In the data rows, zero lies at 4.5, halfway between 4 and 5.
Here is a table of points, one per row:
[5 6 4 5 5 7 4 4 6]
[5 6 3 8 3 2 5 3 5]
[9 0 0 2 1 5 0 5 8]
[3 6 4 8 3 1 5 3 9]
[5 6 5 5 5 7 4 4 5]
[2 4 7 5 2 9 7 4 8]
[3 4 7 2 2 6 3 2 3]
[5 4 5 1 5 6 3 4 5]
[5 5 4 5 5 4 4 4 5]
[5 6 3 5 3 7 5 3 3]
[5 2 3 3 1 6 3 2 4]
[5 6 3 5 3 6 6 4 3]
[7 5 7 5 6 1 5 6 4]
[6 3 7 9 6 5 4 1 8]
[7 6 8 3 9 5 6 7 2]
[6 4 8 8 4 4 7 5 5]
[5 6 5 5 5 7 5 5 6]
[3 3 1 6 4 6 3 5 2]
[5 7 8 7 7 3 4 2 2]
[6 6 5 4 5 7 5 4 6]
[3 4 1 5 3 4 3 2 6]
[4 4 0 2 5 2 5 5 6]
[5 5 6 3 7 2 3 5 4]
[4 6 3 6 3 6 6 3 3]
[4 6 5 8 3 3 4 3 4]
[4 4 3 4 6 3 2 6 7]
[2 5 2 7 5 0 4 2 2]
[5 6 5 5 5 7 4 5 6]
[6 4 7 8 3 1 7 4 5]
[3 2 5 3 4 5 5 4 3]
[6 9 9 4 6 3 2 4 9]
[5 6 3 5 2 6 6 3 4]
[5 6 5 5 5 7 5 5 6]
[6 6 5 5 5 7 4 4 5]
[3 3 1 4 3 4 4 4 5]
[6 6 4 5 5 7 5 5 6]
[3 4 5 3 4 6 4 4 3]
[5 6 4 5 5 7 5 4 5]
[5 6 4 5 5 4 4 4 5]
[7 5 4 4 7 3 4 5 3]
[4 6 3 5 3 6 6 3 3]
[4 6 3 6 3 7 6 4 4]
[5 6 5 5 5 7 4 5 6]
[9 9 6 0 3 5 5 0 0]
[6 6 5 5 5 7 4 4 5]
[6 6 5 5 5 7 4 5 6]
[4 5 6 6 4 4 4 4 5]
[2 5 4 8 3 4 3 5 5]
[6 6 5 5 5 7 4 4 6]
[4 4 4 6 7 4 3 5 6]
[6 6 5 5 5 7 4 5 6]
[6 7 3 4 5 4 8 6 7]
[2 2 5 1 5 5 4 2 4]
[6 2 4 3 6 3 7 3 9]
[9 3 4 8 3 1 3 5 8]
[2 5 1 6 7 6 6 2 6]
[3 5 5 4 5 3 4 6 3]
[4 5 9 5 3 1 8 6 4]
[4 4 4 3 9 2 3 7 3]
[3 3 3 3 3 5 2 4 3]
[6 8 4 7 5 3 6 3 4]
[5 1 4 9 5 1 6 5 5]
[6 6 4 5 5 7 4 5 6]
[5 7 8 3 6 3 6 7 6]
[4 3 5 2 4 5 4 4 5]
[5 3 5 2 4 5 4 4 5]
[7 7 8 5 5 1 5 3 3]
[6 7 7 8 5 2 7 4 5]
[7 6 4 3 3 5 5 5 4]
[3 4 1 7 4 3 3 4 4]
[4 6 3 5 3 7 6 3 4]
[6 6 5 5 5 7 4 4 6]
[5 2 3 3 7 4 6 5 5]
[5 3 3 8 3 2 4 4 6]
[9 3 6 5 1 0 1 4 5]
[3 5 2 7 3 3 5 4 4]
[5 6 5 5 5 7 5 4 6]
[5 6 5 4 5 7 4 4 6]
[2 8 3 7 5 4 2 4 5]
[3 5 2 6 3 3 4 4 4]
[1 3 5 2 4 6 5 4 2]
[6 4 6 7 5 3 3 6 3]
[6 6 4 5 5 7 5 5 6]
[4 3 5 2 7 2 3 6 4]
[2 2 3 8 2 3 8 2 2]
[5 6 4 6 3 6 6 4 5]
[6 6 5 5 5 7 4 4 6]
[5 5 6 7 6 4 4 4 5]
[5 5 3 5 3 6 5 4 5]
[4 6 3 5 2 6 5 4 4]
[4 6 3 5 3 6 5 3 4]
[8 6 6 2 3 8 8 5 4]
[4 4 5 5 7 6 1 6 2]
[3 5 3 4 7 5 4 5 3]
[7 5 1 6 5 3 7 3 2]
[5 6 3 6 3 6 6 4 4]
[2 4 5 1 6 4 5 7 2]
[6 6 5 5 5 7 5 4 6]
[2 5 3 2 7 4 4 6 5]
[3 5 3 4 4 2 7 7 2]
[2 6 2 6 5 4 4 4 3]
[6 6 5 5 5 7 5 5 6]
[6 6 5 5 5 7 4 4 6]
[3 3 4 6 2 1 2 6 5]
[5 1 3 3 7 0 3 4 3]
[8 1 4 7 1 1 4 4 5]
[6 8 1 9 5 3 6 5 5]
[6 7 7 6 3 5 6 7 5]
[5 6 5 5 5 7 4 4 6]
[5 6 3 5 3 6 6 4 3]
[2 5 1 2 6 3 5 6 3]
[5 6 5 5 5 7 4 4 5]
[4 4 3 6 6 4 2 5 6]
[3 7 3 4 4 3 3 6 3]
[3 5 6 5 5 3 6 5 5]
[5 6 4 5 5 7 4 4 6]
[7 4 5 6 6 2 7 8 6]
[5 4 2 4 6 3 2 2 4]
[6 3 6 5 3 1 6 4 6]
[9 4 1 5 5 0 4 3 5]
[2 0 6 0 7 9 5 9 0]
[6 1 5 6 1 5 5 6 4]
[4 3 4 4 4 4 6 3 3]
[4 5 5 8 5 4 5 4 4]
[4 9 1 9 4 5 8 5 6]
[0 6 3 0 4 6 3 3 3]
[5 3 5 3 4 5 4 3 4]
[5 6 5 5 5 7 4 5 6]
[5 4 2 8 5 6 1 1 2]
[4 4 3 4 3 4 4 4 5]
[9 5 3 9 7 5 5 3 6]
[5 5 4 5 6 3 5 6 5]
[2 3 3 0 5 5 4 4 5]
[6 6 4 5 5 7 4 5 6]
[4 0 5 0 7 2 4 4 5]
[2 5 2 7 4 3 4 3 3]
[6 5 6 7 6 4 4 5 6]
[6 6 4 5 5 7 5 5 6]
[5 1 8 0 4 3 6 4 6]
[6 6 8 6 3 2 4 4 5]
[2 5 2 8 5 3 3 5 4]
[6 6 5 5 5 7 5 4 5]
[4 1 4 4 5 2 0 6 1]
[5 4 5 3 4 5 7 5 6]
[5 5 4 5 5 7 4 5 5]
[3 5 4 1 3 4 3 4 3]
[5 6 4 7 4 3 6 4 5]
[4 3 2 6 5 1 5 9 3]
[2 1 4 7 5 2 5 9 0]
[4 4 4 6 5 4 4 4 5]
[4 6 6 3 4 2 4 8 7]
[2 2 3 3 3 5 4 4 5]
[3 4 3 2 3 5 5 3 2]
[1 4 4 6 4 3 5 5 3]
[5 6 4 7 4 3 5 5 4]
[4 5 4 8 4 3 4 4 4]
[6 5 6 8 6 3 4 5 6]
[5 5 4 5 5 7 4 5 6]
[5 6 4 5 5 7 4 4 5]
[6 5 8 9 6 4 6 2 7]
[7 4 2 8 4 4 4 4 5]
[8 5 0 1 9 6 2 4 5]
[5 8 5 7 6 3 5 5 6]
[7 5 7 3 5 4 7 5 7]
[3 4 3 7 5 3 3 5 4]
[2 5 3 7 5 3 3 4 4]
[4 1 4 2 3 4 5 2 4]
[7 2 3 6 6 1 3 2 7]
[3 8 6 4 7 5 4 3 8]
[7 5 2 4 3 6 5 6 6]
[4 3 4 3 4 4 3 3 4]
[3 5 2 6 4 2 4 4 5]
[5 6 5 5 5 7 5 4 6]
[0 4 3 6 8 7 4 4 5]
[5 6 5 5 5 7 5 4 6]
[4 1 4 3 3 4 7 5 2]
[5 4 6 3 4 4 4 4 5]
[5 5 6 4 4 1 2 5 5]
[2 3 5 1 2 4 7 3 3]
[3 4 8 0 2 9 3 4 8]
[5 0 4 1 7 8 4 2 3]
[2 3 5 6 7 4 3 4 5]
[4 1 5 3 2 6 2 6 3]
[4 6 3 5 3 6 5 3 5]
[4 4 1 6 4 3 4 4 4]
[1 4 0 5 4 0 3 4 5]
[3 4 9 0 8 4 8 9 3]
[2 5 3 2 3 4 4 3 5]
[4 4 4 5 6 4 2 5 6]
[6 3 6 4 5 3 7 5 4]
[4 2 3 3 2 5 3 3 3]
[6 6 5 5 5 7 4 4 5]
[4 5 8 8 6 3 6 2 4]
[7 3 0 6 3 6 3 6 8]
[5 6 5 5 5 7 4 4 5]
[4 4 7 2 5 6 4 4 5]
[4 3 6 2 4 5 3 4 5]
[5 6 5 5 5 7 4 4 6]
[6 3 5 3 7 3 5 6 2]
[3 5 2 7 3 4 4 4 4]
[4 4 4 5 4 5 5 4 5]
[6 3 0 5 6 5 4 3 2]
[5 6 4 5 5 7 4 4 6]
[4 6 3 5 3 6 6 3 4]
[5 5 4 8 4 4 4 4 5]
[3 7 4 0 7 6 1 4 0]
[3 4 4 3 3 4 3 4 2]
[5 6 5 5 5 7 4 5 6]
[8 1 7 4 5 5 2 2 4]
[6 6 4 5 5 7 5 4 6]
[5 4 5 6 4 4 7 4 5]
[7 5 8 2 9 8 0 8 6]
[5 5 0 6 0 4 5 3 4]
[4 6 6 5 3 5 5 8 6]
[5 2 6 4 4 6 4 4 4]
[6 6 5 8 6 4 4 5 5]
[4 3 5 3 3 5 4 3 3]
[5 5 4 9 4 3 6 3 4]
[5 0 8 0 1 3 3 6 6]
[5 6 4 5 5 7 5 5 6]
[4 1 3 0 5 7 6 9 1]
[5 5 7 4 6 5 5 4 5]
[3 3 5 2 4 4 4 5 4]
[5 7 3 5 3 6 5 4 4]
[4 4 3 4 3 6 4 2 4]
[5 0 6 3 6 3 8 4 8]
[3 5 4 2 3 6 6 5 4]
[4 4 3 3 3 4 4 4 1]
[6 6 5 5 5 7 4 4 6]
[9 4 7 6 6 4 6 5 6]
[8 6 3 8 3 4 4 4 5]
[3 3 6 5 5 7 6 7 5]
[9 0 8 0 5 8 4 3 4]
[2 4 3 6 8 5 4 1 5]
[6 6 4 5 5 7 5 4 5]
[5 5 8 0 4 5 5 3 2]
[6 5 6 8 6 3 4 5 7]
[6 1 5 4 7 4 4 4 5]
[3 2 0 3 5 3 5 3 2]
[3 3 4 6 5 3 4 5 4]
[4 5 4 8 3 3 4 4 5]
[5 5 5 6 3 2 5 5 5]
[5 6 5 5 4 7 4 4 6]
[7 4 4 9 6 3 3 4 5]
[4 5 3 6 5 3 4 5 4]
[3 3 2 7 3 3 4 4 5]
[5 5 6 7 6 4 4 5 7]
[6 4 6 5 4 3 4 4 5]
[3 2 5 2 2 6 3 3 2]
[5 5 4 4 4 6 4 4 5]
[5 5 3 5 3 6 5 3 3]
[6 4 3 5 2 1 3 7 2]
[2 4 7 6 5 5 4 3 5]
[5 8 4 6 2 3 4 8 1]
[3 3 5 4 3 5 4 4 5]
[5 0 3 3 7 0 1 2 7]
[5 6 5 5 5 7 4 4 5]
[3 2 6 2 4 5 3 4 6]
[4 2 4 3 3 4 3 3 3]
[9 4 4 9 8 4 7 5 4]
[3 3 7 2 4 3 4 3 4]
[5 4 5 6 5 2 3 3 2]
[3 3 7 6 6 5 5 6 5]
[3 2 6 2 5 5 3 4 5]
[2 6 4 4 5 4 5 4 2]
[5 6 5 5 5 7 5 5 6]
[6 6 5 5 5 7 4 4 6]
[3 5 5 8 4 4 5 3 4]
[7 4 8 5 6 2 7 5 5]
[3 5 9 0 0 9 1 4 0]
[5 5 6 8 6 4 4 4 6]
[5 4 8 4 5 2 5 4 6]
[5 6 6 6 5 2 4 6 5]
[6 6 5 5 5 7 4 5 6]
[4 6 3 6 3 6 5 3 3]
[5 6 5 5 5 7 5 5 6]
[5 3 4 6 4 2 4 6 5]
[7 5 7 0 0 6 6 5 5]
[5 5 4 5 5 7 4 4 5]
[4 6 4 6 3 7 6 4 3]
[4 3 3 0 6 8 5 4 7]
[4 3 5 2 6 5 3 5 5]
[0 4 6 6 7 2 4 6 6]
[5 8 3 0 3 2 1 2 8]
[2 8 4 0 4 9 4 4 5]
[5 6 2 3 6 7 2 4 7]
[7 6 5 4 3 3 5 3 4]
[5 6 9 0 9 3 4 6 8]
[5 6 7 7 6 4 4 7 7]
[4 6 3 6 3 7 5 4 3]
[4 4 4 5 6 4 3 5 7]
[3 4 8 5 7 5 6 6 7]
[2 5 3 7 6 0 4 2 7]
[4 4 6 7 5 0 6 3 7]
[5 6 4 5 5 7 4 4 5]
[2 1 9 2 0 1 9 2 2]
[7 5 9 9 6 4 0 1 5]
[8 4 7 9 4 2 4 4 1]
[3 6 3 1 2 6 6 7 0]
[5 3 3 5 4 5 2 3 5]
[6 5 5 4 5 7 4 5 6]
[6 2 5 2 4 2 6 0 7]
[4 5 4 8 4 3 4 4 5]
[2 6 4 5 5 3 4 8 3]
[5 5 4 8 4 3 5 4 4]
[0 0 7 6 5 2 4 5 9]
[6 7 5 5 7 3 7 6 5]
[5 6 5 4 5 7 5 4 6]
[3 2 5 0 3 1 6 4 5]
[6 3 5 7 2 5 4 5 4]
[5 5 5 5 5 8 5 4 5]
[6 6 5 5 5 7 4 4 5]
[5 6 5 5 5 7 5 4 5]
[5 6 4 3 5 6 4 4 5]
[4 5 5 9 3 3 6 4 5]
[3 5 9 4 5 2 6 8 6]
[5 6 3 5 3 6 6 4 5]
[0 0 9 2 3 9 4 7 6]
[1 3 3 2 2 4 4 4 5]
[5 3 7 0 2 1 6 2 0]
[5 6 5 5 5 7 4 5 6]
[4 7 3 6 3 6 5 4 4]
[4 2 2 6 4 2 1 4 5]
[5 6 5 5 5 7 4 4 6]
[5 2 6 0 0 9 4 5 6]
[4 3 3 3 3 5 4 2 4]
[3 4 2 2 3 4 5 5 2]
[5 6 4 5 5 6 4 5 6]
[4 0 4 7 5 4 4 4 5]
[3 3 5 1 5 6 3 5 6]
[5 2 8 5 6 3 6 4 4]
[5 6 5 5 5 7 4 5 5]
[6 7 2 5 2 7 2 4 5]
[5 5 3 1 1 4 5 4 7]
[3 3 3 7 7 2 9 2 6]
[1 4 4 3 2 5 4 3 3]
[4 3 3 2 3 6 4 4 4]
[6 6 4 5 5 7 5 4 6]
[3 7 2 7 7 0 8 4 5]
[2 3 1 6 5 4 4 6 1]
[5 5 5 2 3 3 3 3 5]
[4 3 7 3 6 6 3 4 4]
[4 6 5 3 4 2 4 6 5]
[5 5 7 3 5 2 5 8 5]
[5 6 3 5 3 6 5 4 5]
[3 3 4 5 2 3 4 4 5]
[3 3 4 3 3 3 5 5 3]
[4 5 4 6 6 4 3 5 5]
[3 6 6 6 7 4 5 5 3]
[3 5 4 7 4 3 3 4 4]
[2 4 1 6 5 3 3 4 4]
[9 6 9 0 5 3 6 0 2]
[4 5 2 6 5 3 3 4 4]
[5 6 5 5 5 7 5 4 6]
[4 3 5 4 7 2 4 4 4]
[3 5 2 6 4 4 4 4 5]
[2 2 9 0 5 0 5 9 1]
[4 5 6 3 3 4 4 4 5]
[9 0 0 2 1 3 2 9 5]
[2 2 3 3 2 4 4 3 2]
[3 2 5 2 4 5 5 5 3]
[9 3 6 7 4 6 7 4 5]
[3 5 4 2 4 4 2 5 3]
[1 4 3 2 4 6 6 4 3]
[5 4 5 2 5 5 4 5 5]
[5 3 9 0 1 4 1 6 0]
[6 6 5 5 5 7 4 5 6]
[4 2 7 3 6 1 5 4 4]
[4 6 3 6 2 6 6 3 4]
[3 5 5 8 9 5 4 7 6]
[5 5 5 7 5 2 6 2 6]
[4 2 3 3 1 5 5 3 1]
[4 4 2 7 4 3 3 3 4]
[3 6 3 2 4 3 6 3 6]
[5 6 5 4 7 2 4 7 5]
[4 2 3 1 2 4 4 3 4]
[5 6 5 5 5 7 4 5 6]
[5 6 3 5 3 6 6 3 4]
[4 2 6 2 5 5 4 4 6]
[3 7 7 5 3 4 3 3 0]
[4 5 4 6 6 4 3 5 6]
[7 3 8 7 9 1 7 8 6]
[4 6 3 6 3 6 5 4 4]
[6 5 6 3 3 7 8 4 3]
[0 4 9 0 6 9 1 0 0]
[5 5 4 5 6 5 3 5 6]
[4 4 1 6 8 7 7 7 5]
[6 3 4 2 1 5 4 3 2]
[5 6 5 5 5 7 5 5 6]
[1 8 5 1 9 3 0 9 2]
[4 5 4 6 6 4 3 5 6]
[4 2 5 1 3 2 8 6 1]
[5 3 5 9 7 7 5 4 5]
[7 4 3 7 7 6 4 4 5]
[6 6 5 5 5 7 5 5 6]
[1 2 5 4 4 0 4 5 7]
[5 6 5 5 5 7 5 5 6]
[1 3 0 7 5 6 2 8 5]
[5 2 2 5 7 6 6 4 9]
[5 6 5 4 5 7 5 5 6]
[4 3 5 3 4 6 3 3 5]
[8 5 7 8 3 0 8 6 0]
[5 6 4 5 5 7 5 5 6]
[6 7 4 6 5 0 4 4 5]
[5 5 4 8 4 3 6 4 4]
[4 3 5 2 5 5 4 5 5]
[4 2 4 3 3 5 4 4 5]
[6 6 5 5 5 7 5 5 6]
[2 4 8 0 0 9 4 4 5]
[6 6 5 5 5 7 4 5 6]
[3 3 5 3 6 6 4 4 5]
[5 5 5 9 4 4 5 4 4]
[3 5 3 6 4 4 4 4 4]
[5 3 1 3 5 2 4 4 3]
[4 7 5 5 5 2 4 1 6]
[6 5 4 3 7 2 4 6 6]
[5 6 4 7 4 4 5 4 5]
[2 4 6 2 3 4 4 4 5]
[5 6 4 5 5 7 4 4 5]
[4 5 3 5 3 6 3 7 5]
[2 4 2 2 4 6 4 5 3]
[3 3 9 0 5 6 9 5 5]
[2 4 4 2 4 5 5 4 2]
[5 6 5 5 5 7 5 5 6]
[7 6 3 3 4 3 4 2 3]
[5 6 5 2 4 7 7 6 4]
[5 3 0 9 6 0 5 4 5]
[5 6 5 5 5 7 4 5 6]
[6 5 2 0 6 1 4 5 2]
[4 4 4 4 6 2 4 7 5]
[6 4 4 4 3 3 4 9 0]
[5 6 4 5 4 7 4 5 6]
[7 6 6 6 4 4 5 4 3]
[5 5 3 5 3 3 3 5 8]
[0 5 1 1 8 4 1 7 5]
[4 6 6 4 4 2 5 3 4]
[5 6 3 6 9 0 6 4 5]
[2 2 4 3 4 5 5 3 2]
[4 6 4 5 3 6 6 4 3]
[6 6 5 5 5 7 4 4 6]
[4 6 3 6 3 7 6 4 4]
[3 4 3 3 7 4 6 5 5]
[4 5 4 2 4 2 7 7 5]
[4 6 3 6 3 6 6 4 5]
[8 3 2 3 7 2 3 2 2]
[5 6 5 4 5 7 4 5 6]
[6 2 3 2 2 2 3 8 4]
[4 6 4 8 4 2 4 4 5]
[6 6 5 5 5 7 4 5 6]
[1 1 6 2 3 3 4 8 4]
[4 4 5 6 8 3 4 8 6]
[4 2 6 2 5 4 3 5 4]
[4 3 7 6 6 6 8 7 5]
[3 4 2 6 4 4 4 6 3]
[7 5 4 6 2 1 6 4 7]
[2 2 5 3 2 4 4 4 5]
[4 4 8 5 2 4 6 4 4]
[2 4 2 4 3 5 3 3 4]
[3 4 5 3 6 3 5 5 5]
[4 6 9 7 5 6 4 0 4]
[4 6 4 9 3 3 4 4 5]
[5 6 4 5 5 7 5 4 6]
[3 3 2 2 5 2 3 5 7]
[5 5 5 8 6 4 3 5 7]
[4 5 6 4 6 4 4 4 5]
[4 4 5 4 3 5 4 3 5]
[9 7 6 5 5 4 7 5 5]
[3 2 6 1 4 3 6 7 4]
[3 4 5 6 5 1 4 5 4]
[6 6 5 5 5 7 5 5 6]
[6 2 4 7 5 1 2 5 5]
[4 3 6 2 5 5 2 5 5]
[7 2 3 3 2 3 4 4 5]
[9 5 8 7 3 4 5 6 5]
[4 4 1 3 4 1 3 8 4]
There is one direction along which these points spread out most. For each point below, how far along it does it lie, from 0 to 99? 50 is the average, and the first point above lies past it.
[5 2 4 7 6 4 3 3 4] 59
[3 0 3 3 7 2 5 4 2] 32
[8 5 9 6 7 2 6 4 6] 70
[3 4 5 2 4 6 4 5 7] 34
[4 4 2 6 4 3 4 4 5] 59
[5 6 5 5 5 7 5 5 6] 56
[4 3 3 3 4 4 4 4 2] 34
[6 5 6 7 6 4 4 5 6] 69
[2 5 3 6 5 3 7 7 3] 55
[5 6 5 5 5 7 5 5 6] 56
[5 6 5 4 5 7 5 5 6] 51
[5 7 4 6 8 2 6 3 5] 72
[4 2 5 3 2 6 5 3 5] 32
[4 5 2 8 3 4 4 3 4] 68
[5 5 4 5 5 7 4 4 6] 55
[6 6 5 5 5 7 5 4 6] 58
[6 6 5 5 5 7 4 5 6] 58
[3 2 5 5 6 3 5 4 3] 45
[6 3 7 2 6 3 7 3 5] 40
[5 5 6 1 4 9 5 0 2] 24
[2 1 1 6 5 0 7 0 7] 60
[5 2 4 3 1 5 4 4 4] 32
[5 0 4 4 6 4 5 6 2] 36
[3 5 1 6 4 3 3 3 4] 58
[4 3 7 2 6 6 4 4 5] 31
[3 4 4 2 1 6 3 4 4] 26
[4 1 2 3 3 6 2 6 5] 31
[2 4 4 4 3 5 5 4 2] 36
[7 4 4 0 6 9 3 6 0] 18
[9 2 4 6 1 1 7 5 6] 64
[5 6 5 5 5 7 4 5 5] 54
[1 6 4 7 5 6 4 3 6] 62
[3 6 6 6 6 2 6 5 5] 62
[5 5 5 5 5 7 5 4 6] 54
[6 6 7 1 4 6 6 6 3] 31
[4 3 5 2 4 7 4 4 5] 29
[4 0 9 6 1 1 0 6 8] 45
[4 5 4 8 4 4 5 4 5] 69
[2 5 2 7 5 4 3 4 4] 60
[5 6 5 5 5 7 4 4 5] 54
[4 3 5 2 5 6 3 4 5] 31
[2 5 6 9 9 5 9 3 3] 73
[2 5 8 0 3 9 2 3 5] 14
[5 6 5 5 5 7 5 4 6] 57
[6 5 3 9 1 6 4 5 4] 71
[4 5 2 6 4 3 5 5 3] 58
[5 5 5 5 5 7 5 4 6] 54
[3 5 5 2 3 5 3 1 1] 27
[5 5 6 8 6 4 4 5 6] 73
[6 5 3 2 3 4 6 8 5] 41
[4 3 3 3 4 5 4 4 5] 38
[4 4 6 5 5 5 7 6 4] 49
[4 7 5 8 5 3 5 4 4] 73
[1 6 9 0 3 5 7 4 0] 12
[6 6 5 4 5 7 5 4 5] 52
[5 3 7 3 5 5 5 7 3] 34
[3 1 8 6 4 3 5 5 6] 48
[6 6 5 5 5 7 4 4 5] 56
[4 5 6 7 5 3 6 2 4] 64
[5 6 5 5 5 7 5 4 6] 57
[3 2 4 5 3 5 5 5 3] 40
[1 6 1 4 7 6 1 3 2] 42
[2 5 7 9 7 1 4 6 5] 74
[2 4 3 3 3 5 5 4 3] 33
[5 6 5 9 4 3 5 5 4] 77
[7 4 4 5 6 1 7 5 5] 63
[2 4 7 5 5 3 8 5 5] 49
[5 6 5 5 5 7 5 5 6] 56
[6 7 0 7 5 4 4 4 4] 74
[2 4 2 4 8 0 2 6 5] 51
[5 5 5 6 3 5 7 4 5] 59
[3 4 2 4 4 4 4 4 5] 46
[3 3 4 1 4 4 6 6 3] 24
[5 5 6 6 5 2 3 4 5] 61
[5 6 5 5 5 7 5 4 6] 57
[6 6 5 5 5 7 4 4 5] 56
[5 3 3 6 6 3 5 6 6] 61
[3 3 4 3 3 3 5 3 2] 33
[6 7 7 2 4 6 7 4 5] 43
[3 4 1 7 4 4 4 5 4] 60
[2 6 2 5 5 3 2 5 3] 51
[6 6 5 5 5 7 4 5 6] 58
[3 5 5 2 2 5 3 6 4] 29
[6 6 5 5 5 7 4 4 6] 58
[5 3 5 1 6 3 8 7 7] 37
[4 3 6 2 6 2 6 6 6] 38
[6 2 4 4 5 3 2 5 5] 46
[1 0 5 0 3 6 6 4 5] 9
[6 5 4 6 4 2 5 3 5] 65
[6 2 7 4 4 2 5 6 6] 46
[7 6 6 3 4 2 5 4 2] 46
[4 5 3 7 6 1 5 2 5] 71
[5 6 4 8 4 3 5 4 4] 73
[3 4 6 0 6 4 6 5 3] 22
[3 3 5 7 3 5 4 4 5] 55
[4 6 3 5 3 6 6 3 4] 53
[3 4 5 2 4 6 3 2 4] 29
[5 6 5 5 5 7 4 5 6] 56
[5 6 4 5 5 7 4 4 6] 57
[3 4 5 3 7 2 6 8 2] 38
[6 6 7 5 4 5 5 4 5] 56
[2 4 8 3 3 1 9 4 7] 42
[6 3 8 5 7 4 4 4 5] 52
[5 2 5 7 4 2 5 8 8] 65
[5 5 6 3 5 2 5 5 6] 48
[4 6 3 5 2 6 4 4 5] 52
[4 6 3 5 3 6 4 4 5] 53
[5 0 0 7 4 3 4 3 5] 59
[2 4 3 6 4 3 4 4 5] 55
[6 5 1 7 5 6 4 3 5] 69
[4 4 4 2 3 4 4 4 1] 28
[4 4 5 6 3 3 4 4 5] 55
[8 4 1 4 8 0 3 7 4] 60
[3 5 3 3 3 3 3 4 3] 38
[6 6 4 5 5 7 5 4 6] 59
[4 5 5 1 3 5 6 4 4] 29
[5 6 5 5 5 7 4 5 6] 56
[9 6 2 9 7 6 3 3 5] 87
[6 6 5 5 5 7 5 4 5] 57
[3 8 5 3 5 3 6 3 4] 49
[5 6 5 5 5 7 4 4 6] 56
[5 3 6 2 4 5 4 4 5] 32
[5 8 6 8 6 5 1 7 4] 72
[4 5 3 6 6 4 2 6 7] 63
[6 5 8 6 6 4 5 5 6] 63
[5 6 5 5 5 7 4 4 6] 56
[2 2 4 2 4 5 6 5 2] 23
[6 3 9 4 5 3 5 5 5] 46
[6 5 5 6 8 2 7 9 6] 69
[4 4 5 2 6 3 0 3 5] 36
[6 6 4 5 5 7 4 5 6] 58
[5 6 3 6 3 6 6 4 5] 61
[0 6 0 4 6 3 4 7 5] 49
[3 2 8 2 4 6 3 5 5] 23
[4 5 4 8 4 4 6 3 4] 69
[4 6 3 6 3 6 6 4 4] 58
[6 6 4 5 5 7 5 4 5] 58
[6 6 5 5 5 7 4 4 5] 56
[4 4 4 3 3 6 5 3 2] 33
[4 5 9 3 5 7 2 9 5] 34
[4 5 3 6 4 3 4 4 5] 60
[5 6 3 6 3 7 4 4 5] 59
[4 6 5 7 3 3 5 4 4] 64
[5 6 4 5 5 7 5 4 5] 56
[6 1 0 5 6 3 1 2 2] 48
[5 5 6 7 6 4 4 5 6] 67
[4 8 6 6 7 3 5 6 4] 66
[4 5 6 8 8 4 2 2 5] 71
[4 6 6 4 3 6 7 5 4] 45
[4 5 0 6 5 3 3 7 5] 62
[5 6 5 5 5 7 4 4 5] 54
[4 3 6 2 4 5 4 5 5] 30
[5 9 8 5 4 6 9 4 6] 63
[5 6 5 5 5 7 4 5 6] 56
[5 5 4 4 7 4 5 1 1] 48
[5 6 3 5 3 6 5 3 3] 52
[4 5 6 5 2 7 7 4 7] 52
[5 6 3 5 2 6 5 4 5] 54
[6 8 8 0 7 0 5 8 1] 34
[2 4 5 0 0 5 3 3 3] 12
